data =
array([[ -7.023, -14.310,  -8.986,   6.188,  -9.518, -12.063,   9.887,
        -13.363,  13.060,  -1.352, -10.540, -13.430,  -9.035, -10.942,
         11.780],
       [ -2.330,   3.481, -15.228,   9.966,   9.205,  -7.810,  -9.425,
         -2.048,  -3.654,   0.938,   5.212,  -3.557,   2.087, -10.159,
          8.186],
       [-11.008, -17.752,   1.420,  -9.736, -19.160,  -4.420,   3.382,
         -2.491,   0.675,  -1.865, -18.955,  -5.945, -12.544,  -5.708,
         -9.614],
       [ -7.804,  -6.464,  -9.215,   1.171,  -3.223,  -6.625,  -6.869,
          0.160,  -4.510,   0.847,  -6.487,  -3.901,  -4.788,  -9.972,
         -1.377],
       [  2.405,   6.338, -12.026,  11.440,  11.238,  -6.941,  -2.611,
         -7.452,   2.711,  -1.541,   9.633,  -5.104,   4.070,  -5.872,
         13.509],
       [-11.291, -13.308,  -3.492,  -6.920, -12.961,  -4.561,  -5.043,
          2.182,  -5.895,   0.168, -15.072,  -3.257,  -9.699,  -8.398,
        -10.145],
       [  2.153,   1.845,  -9.798,  12.622,   6.822,  -8.399,   7.036,
        -12.034,  12.130,  -2.070,   6.338,  -8.697,   1.232,  -5.738,
         19.020],
       [  3.477,  12.046,  -6.925,   0.798,  12.513,   0.583, -14.977,
          2.589, -13.062,  -2.318,  11.566,   3.603,   6.750,  -0.374,
         -3.053],
       [  1.117,  -3.464,   5.518,  -8.725,  -7.141,   0.799,   4.709,
         -7.308,   1.507,  -6.560,  -3.240,  -3.200,  -3.348,   4.564,
         -5.040],
       [  0.164,  -1.483,  -9.891,   9.906,   3.255,  -8.953,   5.362,
        -12.220,   9.698,  -2.260,   2.621,  -9.380,  -0.825,  -6.663,
         15.122],
       [ -3.964,   0.205,   0.695, -11.635,  -2.775,   2.674, -14.758,
          6.973, -17.545,  -2.297,  -3.220,   4.411,  -1.476,  -0.015,
        -18.248]])
data[0, 0]: -7.023
data[8, 3]: -8.725
data[5]: [-11.291, -13.308, -3.492, -6.920, -12.961, -4.561, -5.043, 2.182, -5.895, 0.168, -15.072, -3.257, -9.699, -8.398, -10.145]
data[9, 14]: 15.122
data[4, 5]: -6.941
data[:, 5]: [-12.063, -7.810, -4.420, -6.625, -6.941, -4.561, -8.399, 0.583, 0.799, -8.953, 2.674]
data[9]: [0.164, -1.483, -9.891, 9.906, 3.255, -8.953, 5.362, -12.220, 9.698, -2.260, 2.621, -9.380, -0.825, -6.663, 15.122]
data[3]: [-7.804, -6.464, -9.215, 1.171, -3.223, -6.625, -6.869, 0.160, -4.510, 0.847, -6.487, -3.901, -4.788, -9.972, -1.377]
data[1]: [-2.330, 3.481, -15.228, 9.966, 9.205, -7.810, -9.425, -2.048, -3.654, 0.938, 5.212, -3.557, 2.087, -10.159, 8.186]
data[:, 9]: [-1.352, 0.938, -1.865, 0.847, -1.541, 0.168, -2.070, -2.318, -6.560, -2.260, -2.297]
data[8, 0]: 1.117
data[2]: [-11.008, -17.752, 1.420, -9.736, -19.160, -4.420, 3.382, -2.491, 0.675, -1.865, -18.955, -5.945, -12.544, -5.708, -9.614]
data[10, 6]: -14.758
data[4, 14]: 13.509
data[9, 9]: -2.260
data[5, 4]: -12.961
data[10, 11]: 4.411
data[1, 11]: -3.557
data[:, 6]: [9.887, -9.425, 3.382, -6.869, -2.611, -5.043, 7.036, -14.977, 4.709, 5.362, -14.758]
data[6, 8]: 12.130
data[:, 11]: [-13.430, -3.557, -5.945, -3.901, -5.104, -3.257, -8.697, 3.603, -3.200, -9.380, 4.411]
data[8, 1]: -3.464
data[10]: [-3.964, 0.205, 0.695, -11.635, -2.775, 2.674, -14.758, 6.973, -17.545, -2.297, -3.220, 4.411, -1.476, -0.015, -18.248]
data[5, 11]: -3.257
data[0, 1]: -14.310
data[1, 14]: 8.186
data[10, 9]: -2.297
data[3, 10]: -6.487
data[:, 14]: [11.780, 8.186, -9.614, -1.377, 13.509, -10.145, 19.020, -3.053, -5.040, 15.122, -18.248]
data[10, 3]: -11.635
data[3, 0]: -7.804
data[2, 12]: -12.544
data[10, 1]: 0.205
data[9, 0]: 0.164

x = -39.5,-52.7,41.7,-36.7,29.5,80.1
x[0]	-39.5
x[1]	-52.7
x[4]	29.5
x[5]	80.1

W =
array([[  26.495,  -77.600,  -12.826,  -56.004,   12.018,  -77.137,
         -82.212,  -43.747,  -81.643,  -79.028,  -95.892,  -68.682,
         -33.837,  -17.600,  -25.231],
       [-146.023,   90.862, -162.413,   39.664, -243.559,  -17.183,
         225.933,  -10.128,   91.423,  188.486,  148.543,   24.299,
         -79.811, -192.265,  -83.067],
       [-212.161,  161.623, -180.761, -230.388,  -79.431,  -66.138,
          36.673, -238.349,  121.574,   65.281,   15.387,  115.671,
        -224.651,   28.861, -108.844],
       [ -68.669,   37.411, -148.063,   11.524, -269.122,  -69.776,
         256.448,  -21.005,   26.884,  220.061,  150.173,  -38.127,
         -87.262, -201.719,  -26.244],
       [ 288.133, -287.323,   43.853,  182.202, -231.328, -147.450,
         200.997,  188.663, -271.821,  132.298,   55.437, -322.112,
         113.005, -287.881,  139.532],
       [ 164.547, -217.218,   75.700,  110.564,    9.023,  -67.967,
         -85.174,  120.257, -191.394, -114.128, -111.945, -187.169,
         103.473, -105.613,   23.492],
       [ 192.549, -167.724,  -32.198, -145.999, -153.070, -227.929,
         116.934,  -98.128, -211.517,  115.966,   -7.613, -216.117,
         -98.387,  -88.446,  128.974],
       [ 217.376, -224.546,    4.793,  179.955, -258.367, -122.875,
         234.463,  172.438, -209.335,  164.229,   91.839, -270.001,
          88.382, -295.871,  105.108],
       [-142.598,   90.383, -133.174, -146.820,  -73.609,  -59.952,
          26.058, -155.444,   65.795,   38.944,    1.651,   57.555,
        -153.657,  -10.861,  -86.043],
       [ 157.988, -125.461,  -64.787, -227.981, -157.405, -248.813,
         125.006, -173.080, -185.531,  139.014,   -2.377, -185.276,
        -159.784,  -52.060,  126.193],
       [ -87.558,    0.689,   -7.802, -160.393,  194.324,  -29.194,
        -297.207, -141.431,   -5.448, -254.606, -221.982,   52.635,
         -78.331,  145.226, -115.817],
       [ 103.201, -139.584,   12.941,  -30.371,  -12.258, -105.926,
         -54.655,   -9.895, -143.305,  -59.965,  -91.517, -133.352,
          -6.845,  -49.555,   20.054],
       [-145.885,   81.718, -150.641,   92.982, -241.663,    6.235,
         222.305,   34.342,   93.592,  175.423,  150.595,   21.599,
         -45.427, -214.147,  -94.314]])
Indices start at 0.
(0, 0) = 26.495
(10, 12) = -78.331
(8, 3) = -146.820
(6, 5) = -227.929
(10, 8) = -5.448
(7, 4) = -258.367
(12, 6) = 222.305
(6, 11) = -216.117
(7, 11) = -270.001
(9, 9) = 139.014
(5, 1) = -217.218
(4, 0) = 288.133
(9, 10) = -2.377
(5, 7) = 120.257
(5, 0) = 164.547
(8, 12) = -153.657
(10, 6) = -297.207
(9, 0) = 157.988
(2, 14) = -108.844
(6, 1) = -167.724
(12, 13) = -214.147
(1, 6) = 225.933
(9, 3) = -227.981
(0, 14) = -25.231
(8, 8) = 65.795
(11, 1) = -139.584
(7, 1) = -224.546
(9, 6) = 125.006
(2, 13) = 28.861
(9, 12) = -159.784
(5, 11) = -187.169
(11, 6) = -54.655
(7, 14) = 105.108
(11, 9) = -59.965
(8, 0) = -142.598
(1, 10) = 148.543
(6, 6) = 116.934

m =
4133,5806,5520,4077,4200,2786,3790,8323,4275,5049,8189,6866
4787,5398,5939,3920,2975,3448,3596,7566,3215,5282,7728,6349
5673,3677,7173,3511,3598,3794,4715,7153,3442,6741,7264,6489
4411,6293,4268,5803,6553,5378,5176,5124,6478,4504,4836,4880
m[0,0]	4133
m[2,2]	7173
m[1,10]	7728
m[2]	[5673, 3677, 7173, 3511, 3598, 3794, 4715, 7153, 3442, 6741, 7264, 6489]
m[1]	[4787, 5398, 5939, 3920, 2975, 3448, 3596, 7566, 3215, 5282, 7728, 6349]
m[1,0]	4787
m[:, 3]	[4077, 3920, 3511, 5803]
m[1,6]	3596
m[3,3]	5803
m[:, 5]	[2786, 3448, 3794, 5378]
m[0,3]	4077
m[:, 1]	[5806, 5398, 3677, 6293]
m[3,8]	6478
m[1,3]	3920
m[0,2]	5520
m[3,1]	6293
m[2,8]	3442
m[:, 10]	[8189, 7728, 7264, 4836]
m[2,6]	4715
m[1,4]	2975
m[0,4]	4200

A = [59, 61, 71, 73, 39, 76, 27, 26, 5, 36, 41]
A[0] = 59
A[-2] = 36
A[2] = 71
A[7] = 26

arr = [[-25, -15, 1, -26, -1, -11], [-37, -4, -23, -9, -32, -4], [-19, -15, 33, -45, 42, 23]]
Rows and columns are counted from 0.
row 0 col 0 -> -25
row 2 col 1 -> -15
row 1 col 0 -> -37
row 2 col 3 -> -45
row 0 col 5 -> -11
row 2 col 5 -> 23
row 1 col 5 -> -4
row 1 col 4 -> -32
row 1 col 3 -> -9
row 0 col 1 -> -15

grid = [-0.072 -0.077  0.095 -0.198  0.200 -0.099  0.023]
grid[0]	-0.072
grid[-2]	-0.099
grid[4]	0.200
grid[6]	0.023
grid[1]	-0.077

B = 994  444  991  629  564  752  882  177  775  800
B[0]: 994
B[2]: 991
B[5]: 752
B[8]: 775

M = (0.050, 0.080, 0.103, 0.163, -0.019, 0.200, -0.042, -0.038, -0.138)
M[0] = 0.050
M[7] = -0.038
M[1] = 0.080
M[4] = -0.019
M[-7] = 0.103
M[-6] = 0.163
M[-3] = -0.042

a =
-27.9,67.4,-44.3,34.9,-64.6
19.3,-53.2,-45.3,66.7,-50.1
a[0][0]: -27.9
a[:, 0]: [-27.9, 19.3]
a[1][2]: -45.3
a[1][1]: -53.2
a[0]: [-27.9, 67.4, -44.3, 34.9, -64.6]
a[:, 2]: [-44.3, -45.3]
a[1][3]: 66.7
